In the rows, 128 means zero.
Each named turn below is shown by a few rows before and after it. Which turns, in which order, take the first row of each later pair to the second? The first pair is answered.
ser (before => after):
[151 108 138  82 127 129 134 152 110 146 154 176] => [117  90 180 116 134 109 137 150 145 123 151 173]
[150 136 114 117 123 127 128 103 116 140 126 119] => [146 127 125 113 123 121 142 110 125 145 143 140]
[127 147 116 151 121 115 110 144 160  97 101  92] => [154 153  85 112 114 122 117 136 133 116 109 105]
[102 138 166 121 144 122 194 145 114 185 192 129] => [ 76 121 186 171 154 115 172 136 149 145 168 101]
kosi (before => after):
[148 143 105 137 110 157 122 128 127 141 119  78] => [144 140 113 129 117 154 152 136 115 164 153  88]
[143 152 124 140 114 132 152 128 115 144 145  97] => [157 144 129 121 113 125 152 137 103 155 154 127]
[119  97 182 125 111 120 126 168 136 142 125 185] => [133  97 161 140 100 125  85 143 152 108  88 175]
[143 127 147 123 129 138  77 117 151  72 103 147] => [111 137 153 158 151 147 116 102 153  87 110  89]
Sifev (before => after):
[194 169  62 103 113 152 116  95 108 156 125 112] => [179 164  84  93 122 146 143 119 102 182 161 121]
[103 140 133 193 115 148 129 119 128 128  81  65] => [127 153 106 172  99 152 108 117 119 126  75  76]
[124 150 135 171 133 152 135 114 126 134 129  59] => [147 155 115 156 127 155 121 117 119 129 114  62]
[102 117 107 193 144 126 115 154 135 124 103  86] => [120 119  87 179 138 134  96 156 130 125  84  86]

Between the rows of a pair lie 2 to 3 turns.
[133 145 124  98 137 132 176 137 106 177 170 146] => [161 142  88 110 102 140  92 111 117 110  82 137] : kosi, kosi
[ 71  98 188 167 163 112 174 143 151 119 198  72] => [113 117 128 179 129 134  90 113 168  47 112  42] : Sifev, Sifev
[132 151 110 155 128 136 109 115 137 121  91  82] => [157 116 118  78 116 123 112 141 111 134 132 178] : kosi, kosi, kosi
[139 145 104 100 140 128 181 148  85 195 183 106] => [146 117 120  70 141 117 164 167  89 187 190 171] : kosi, Sifev
[148 123 108 129 131 134 114 151 139 111 125 159] => [126 128 128 147 141 131 164 157 126 144 154 134] : kosi, kosi, kosi
[134 151 122 103 116 103 134 142  85 140 135 182] => [118 175  96 158 118 125 101 122 116 108  87 103] : kosi, kosi
[105 128 132 190 116 145 105 104 166 101  93  59] => [ 77  80 198 167 145 115 146 140 167 124 159 136] : kosi, kosi, ser
[ 97 125 158 178 131 110 126 140 155 105 119 109] => [110 103 172 126 135 107 139 155 136 126 145 164] : kosi, kosi
[128 119 146 125 128 126 159 108 109 153 156 105] => [147 124 128 138 113 133 105  95 121 103 103  99] : kosi, kosi, kosi
[133 161 110  80 106 147 111 148 101 162 122 165] => [ 90 154 163 102 129 136 150 160 113 177 146 157] : Sifev, Sifev
[194 104  95  52 110 146 136 145  96 126 112 161] => [138  87 159  87 144 136 190 160 110 150 171 157] : Sifev, Sifev
[113 133 140 154 127 135 119 130 144 110 128  98] => [126 109 139 114 110 120 100 144 140 104 127 148] : kosi, kosi, kosi
[107 149 118 106 132 120 178 140  95 151 148  95] => [142 129  91  76 106 112 103 142  98 106 103 140] : kosi, kosi
